Which row each row swaps with, under one turn or mirror
Q_932: [-17  -5  -7  -3  -1  11   3 -19  -8   3  -3   3  -1   1   6  -4  -5  -4
   1  27   1  -3   3 -22  -1   6  -3]
Q_882: [  8   3 -16   3 -10   1  -8  12   4  -3  -4  -9  -4  -7   7 -16  -8  -5
  -8  10 -16   4   1   0  18   5 -11]
Q_998: [ -6   3 -18   0   8  -9  -1   6  -1   6  -3 -19  17   0 -11 -11   7  -6
   2  14  -1  -5   6  -8   1   2  19]
Q_528: [ -5   6  -6  -5  -1   5   8   0   1  11  -3 -26   7 -11  -1  -7  22  -3
   1  -6  -1   1   0  11   1   5  -3]
Q_46: [  1   7   5 -12   0   4  -8  21  -2  10   1 -11 -15 -12  -2  -1  -8  -5
  -9  12 -15  11  -3  -5  -9   4  -8]
Q_579: [-15  -2  -6 -17  -1  -5  -3  -1  -5  -8  11 -22  -1  -8  14  -4  -4   4
  -2   9  -4  -4   4   8  -4   1  -4]
Q_60: [  1   4  -1  -5   0   2  -1 -11   6   9  -8 -17   1   1   1 -13  29  -1
   1   7   1   4   8   7  -6   4  -7]
Q_695: [-13   4   3  -6  -3   0  -2  17  -1  -5 -10  23   1  -1   7 -12   6  -3
  -3  -5  -6   2  -1   1  -2  -3  -4]
Q_641: [ -9   0  -6  -3  10  17  -2 -15  -2  13 -14   2   3  -5  -7   1  15 -14
   2  23  -7   0   0  -4  -4  14  -5]
Q_548: [ -7   2   4 -14   4  11  -6  10  -5  17 -11 -13   2   0 -15   7 -18  -1
   2  -2  -5   7   1  -8   5   6  -7]
Q_330: [  4  16  -9  -3  -4  10 -15   6   9  -3 -12 -11   0   1 -10  -9  -6  -3
  19  12 -12  -1  -7  -4  14  -4  -2]
Q_422: [ -3  -1   6  -6   7   7  -3 -10  -8  -2  12  -3   7  -2   5  -4  12  -8
   6  -5  11  -6   0  -3 -19  13   0]
Q_921: [-14   0   1 -11  15  10  -9  -7 -10   0   1  -8  -2 -12  -8   0   1  -8
   4   0   1  -6 -13  -5 -19  14  -5]
Q_409: [-10   5 -13  -4  -8   6  -4  24  -1   8  15 -23   3  -2   8   4  11 -11
   1  10  -6   3  -1 -10  -2   2  -3]
Q_943: [ -6   1   6  -6   0  -3  -9   4   3   3 -17  28   6  -7   2  -2  10  -3
  -4   4   3   2  -3   3   0   2  -4]
Q_316: [-19   0 -13  -5  -8  15  -8  19   0  12 -13 -22  -8  -3   5  -6  -2   0
   5  11  -4  -2  -1  -6 -10  -1  -4]
Q_928: [ 12  16   1 -11   4   7 -20  -6  -1  -6   1  -8   3 -13  -7  -9  -7  -8
   8   1  -9   9   0  -2  -6  -8 -14]
Q_934: [ -3  -3   3  -8   3  -8  11   2 -22   2   6 -17  -1   4   2  -7   3  10
  -1   4  -7   1   3 -12  -1  11   3]
Q_24: [ -8   2  -9  -2  -1   0  -4   4  -3   4  -3 -22   0  -4   8  -1  24  -3
  -1  31  -4   1  -1 -13  -6  -2  -2]
Q_455: [  8  12  -7   8   2  -3 -22   5   8   7   2 -21  20  -1  -4  -4   4  -6
  -7   9   2   9  -5 -11   1  -3   1]
Q_794: [ 13 -13 -15   2   4   6   1   2  14   5 -12  -5 -10  -4   3   6   6  -6
   1 -10  -2  -2 -10 -11  -2  -7  -7]
Q_231: [-14   0  -1  -1  23   6   4 -15   6  -3  -4   2   4  -8 -14  -8   3  -4
   2   7   6 -13  -6 -11  -9   3   0]
Q_565: [  2  13 -13   2   6  -4  -2  -5   1   9  -7 -11  22   5   0  -9  18  -9
   2   5   7   2   4 -20   2  12  -6]
Q_652: [ 13  -7  -7   1  -6   4 -18   9  13   7  -8 -15   8  14  -4   1   5  -7
   9   3   5   7   2 -12   4  -1  -8]
Q_169: [ 11  -1  -3 -17   5   1  -1 -11  -2  21   9   4   5  -3   8   8 -17  -7
   1   0   1   0   0 -10 -11  -2  -5]
Q_64: [-13   3  -9   1   4  13 -14 -14   4  15 -22 -16  -2   0   6 -15   1 -13
   4   8  -4   2   4 -16   1   0  -4]
Q_35: [  3   3   3  -2   1  -5  -8  24   0   0 -17   3  -4   0   2   1   3   1
  -1  21  -5   0   0   6 -11  -9  -5]
Q_52: [ -4  -3  -5  -5   8  -2   2   7  -4   5   1 -28   6   0   6   1  -6 -16
  -2  28   0   2  -4   0   1  11  -4]
Q_569: [ 10  -1 -17  -3  -5   8 -12 -10   3   9   1  -8   0  -3   1   0 -19  -9
   0 -16  -2   3  -5 -10   4  -2  -6]
Q_451: [ 7  6  4 -5 -2 -2 -8 -7  2  5 17 25  8  0  7  1 -2 -4 -1 12 -1  5 -1 -6
 -4  4 -4]
Q_239: [ -8  -1  -5   5  -6  11  -6  -7   9  14   7  14  -4   0  22 -10   3   7
   7   9  -5   0   3 -16   4  -1  -1]
Q_750: [ 14   2  14  -4  -1   7 -15   0  -2  -2 -16   7   3   4   4 -11 -15   4
   0   0  -7   4  -2  -6  -3   3  -4]
Q_895: [  4   4 -13   2   2   0  -8   4   8   5   0   9  -3  -6  -8   1 -12 -18
   1 -18  -8   3  -4   2  -7  -5  -5]
Q_227: [-17   2  -9  -2 -10   3   4  -2 -10  -7  11  -3   9   6  12   2  18 -13
   6   4   7  -3   4   2 -10   3  -2]
Q_824: [ 3  5 -1  2 -5  4  5 18 -4  4  1 -1  4 -6 13  3 30 -8 -3  8  0  4 -3  3
  2  1 -1]
Q_919: [ -1   7  -6  -9  13   8   5 -11  -5  28   0   2   5  -6  -7  10   6   4
 -10   3  -2   9  -7  -5  -4  10  -1]
Q_439: [-17   1  -6 -13   2   3  11 -15  -4   8   3   7 -13  -4  -3  -2   1   2
   3  -5  -6  -9  -9 -11  -7  10  -3]
Q_511: [ 18   1   2  -3  -4   2   1  -2   4   2   1  13   5  -6  14  -2 -19  -1
   0  16  -5   1  10   1  -2   3  -3]
Q_817: [ -8 -17 -12  -1   6 -15   7  -3  -7   6   4   4  -7  -5  -5  -3  12  -3
   6   1   2   2   2 -23  -2   0  -9]
Q_855: [ -8   9   5  -5 -11   8 -10  -4 -17  14   3   0  14   6  14 -11   6  -3
  13   7   9  -3   7  -4  -7   5  -2]
Q_779: [ -5   4  -9  -9   0   3  -3   1   1   1  -9  24   1  -9  -6   7 -14  -7
   6  11  -2   2   5   9 -11  -3  -1]
Q_762: [  7   4 -11  -1   3   2 -18   8  18   8 -18  -6  -7 -10  -4  -1  -2  -3
  -8  13 -16   3 -11  -6   1  -9  -2]
Q_428: [-12  19   2 -14 -10   6   4  -9  -6   9   9   4   4  -5  13  -8   5   4
   6  -4  -5 -10  -5  -7   6  -3   4]
Q_465: [ -7  -1  -5  -1   5   6 -11   6  -4  -4  -7  18   4   2   5  -3 -24   3
   2  21  -4   2  -2  -6   3  -2   3]
Q_669: [-12   7  -4   2  22  -3   3  -9 -17   3   0  -6   5  -4 -11  -8   2  -3
  10  13  -3  -3  -6 -15  -3  10   9]
Q_221: [ -8   0 -19  -7  -3   3  -2  23   8  18 -18   6  -1   0  10  -8 -12  -2
  -1   4  -6  -1   7  -4   2   8  -8]
Q_171: [  3   6  -8  -4  -2  16 -21   4  21   4 -11 -16   7  -1  -1   6   0 -13
   2  -5  -2  -3 -11  -7  -5  -1  -3]
Q_832: [  4   7   2  -5  -6   1  -5  13   9  -7   4  23   2   1  -2  -3 -16 -13
  -4   7  -2   5  -2 -12  -4   3  -5]
Q_710: [-16   4 -10   7   5 -11  10 -17  -5  -7  11   0   4 -10  -1  -7   7 -12
   5   7   2  -3   1 -14  -2   0   3]
Q_97: [ -2  16   0  -6   9  -3   4  -1 -10  -1   6   1   6   1  -7  -9   0  -4
  19  22  -6  -5   6   5  -7   9  10]
Q_204: [ -4  -7  -1  -2  15   4   8  -1  11   6  -2 -11   6  -6  -5   6  14   2
  -4 -11   6  -4  -3 -20  -8   1  -7]
Q_531: [-3  1  6 -2 -3 11 -2 27  9  5  3 14  5 -6  9  1  9  5  0  2 -3  3  7 -8
 -2 -6 -9]
Q_647: [-15   8 -19  -4   0   4 -13 -11  12  12 -14   1  -4  -1 -18  -2  -2   2
   2  14  -4  -3 -13  -3   2  -4  -3]
Q_840: [-14   2  -7   6   1  -6  -9   1  -1  17  12  -1   2  -5   4  -9   5 -15
  -1  35   1   4  -1  -7  -6   2  -5]
Q_408: [ -5   1  -8  -2  -4   0 -21   9  -1 -11  23  11   4  -3   2  -2  -7   7
   1   8  -4   3  -4  -7   4  -2  -3]
Q_431: [ 14  -8 -11   1 -11  11  -8   8  13   6   0  -6   3  -4  11  -5  -6  -7
   3   2  -1  11   7   0   1 -11 -18]
Q_965: [ -8  12  -2  -9 -11   9  -4   5 -17  12   9 -10   8  -4  16  -3  12  -8
   6   4   1  -2   6   8  -3  12   5]
Q_372: [ -1   0  -4   9   9 -13   2  -2  -1  -8 -11 -19  -5   0  -5  -8  12  -3
  -2   8  -1  -3  -9 -19  -3 -10  -8]
Q_453: [ -6  -7 -20   7   1   0  -5  -1  11   9   6  10  -1  -2  -1  -3  -1  -2
  -3  20 -18   3   5  -8  19   2   0]
Q_174: [-14   1   1  -3  -6   5   1  23   0  14  -9 -22  -2  -1   1  -7  11 -12
  -5   1  -4   3  -6  -1   9   9  -4]
Q_143: [  2 -13 -10  -5  16 -14   4  -5  -4   0   1   0   6   6  -6   0  10  -6
   3  -8   5   3   3 -16 -15   1  -6]
Q_463: [  6  10  -7  -2  -9   8 -15   9   8   2 -11  -9  26   0  11   2  13  -9
   0   1  10   0   1  -8  -4  -1   3]
Q_265: [ -2   1  -9  -7  -5   7  -3  11  -2  -4  14  14  -5  -4  -2  -3 -13   4
  -5 -14  -6   5  -5  -3   2  -3  -5]
Q_388: [  0   5   2  -6  -4   1 -16 -11  10 -12   0 -23   1   5   3  -1  12   9
   1  10   1  -4  -2 -15  -3   1   1]
Q_469: [ -3   0 -11  -5   1  -5  -4  -3  -4  22   2  -4   2  -1  -5  -4 -23   0
  -6 -15  -3   1  -6  -7   6   0  -2]
Q_603: [ -6  -2 -20  -3  -5   3   4  23   1  15  -5 -18  -3 -12   4  -4  -2 -11
   0  -9  -5   1   1 -17  -4   0  -2]
Q_153: [ -5   6 -17  -5   1  -4 -13   9  -3  22   0  -8   9   3   0   0   1   0
  -8  19 -10  14  14   1  10  -1   5]
Q_897: [ 11   1 -12  -8   2   7  -6  -6  -5   3 -14 -24   5  -2  -3  -5  14  -7
   6  15   0  -3   5   3  -7  18  -8]
Q_353: [-14   3  -5 -11   3  -5  12  -4   0  -4   4  -5  -1   3 -10   0  10  -4
   7   1   4 -13  -1 -13 -13  17   6]
Q_104: [  6  -5 -11  -2  -6   1  -2   7  12  11  -3  -4 -11  -2   3 -11  -3  -2
 -13   5 -10  17   6   2   6  -9 -18]
Q_588: [ -6   1 -12  -2  -4  17  -7  12   1   2 -22   0   7  -2  -1 -14 -16 -17
  -1  18  -1   3   1 -12  -4  -8  -2]
Q_39: [  1  12  -4  -2  10  -3  -8  -4   1  16  -1  14   3  -8 -15  -3  -7   1
  -1  15 -15  -1   3  -3   6   8  14]
Q_863: [-9  0 -7 -4  6  3  1 15  0 -2 12 21  4 -5 -6 -5 -8  2 -1 23 -2  2  6 -4
  0 -7 -4]
Q_786: [ -1  13  -5  -7   1   3  21 -16 -11   0  -3  -9  -2 -11  -5  -7   4   5
   5   1  -6  -7  -1 -10   1  10   0]
Q_291: [-10   1  14   3  -3   2 -13   2   1   4   8 -16  14   5  11  -8  -1  -2
  11   9   2  -2  10 -16  13   6   2]
Q_252: [ -7   2  -9  -4   5   3   7 -11   1 -11  -5   2  -1   3  -1  -8 -29  -9
  -3  13  -4   0  -8  -8   4  -2  -7]

Swapped with Q_840: Q_647
Swapped with Q_998: Q_588
Swapped with Q_204: Q_531
Swapped with Q_171: Q_409
Swapped with Q_762: Q_24
Swapped with Q_569: Q_965
Swapped with Q_817: Q_943
Swapped with Q_316: Q_455
Swapped with Q_64: Q_153
Swapped with Q_824: Q_794
Swapped with Q_39: Q_932
Swapped with Q_934: Q_750
Swapped with Q_453: Q_641
Swapped with Q_882: Q_897

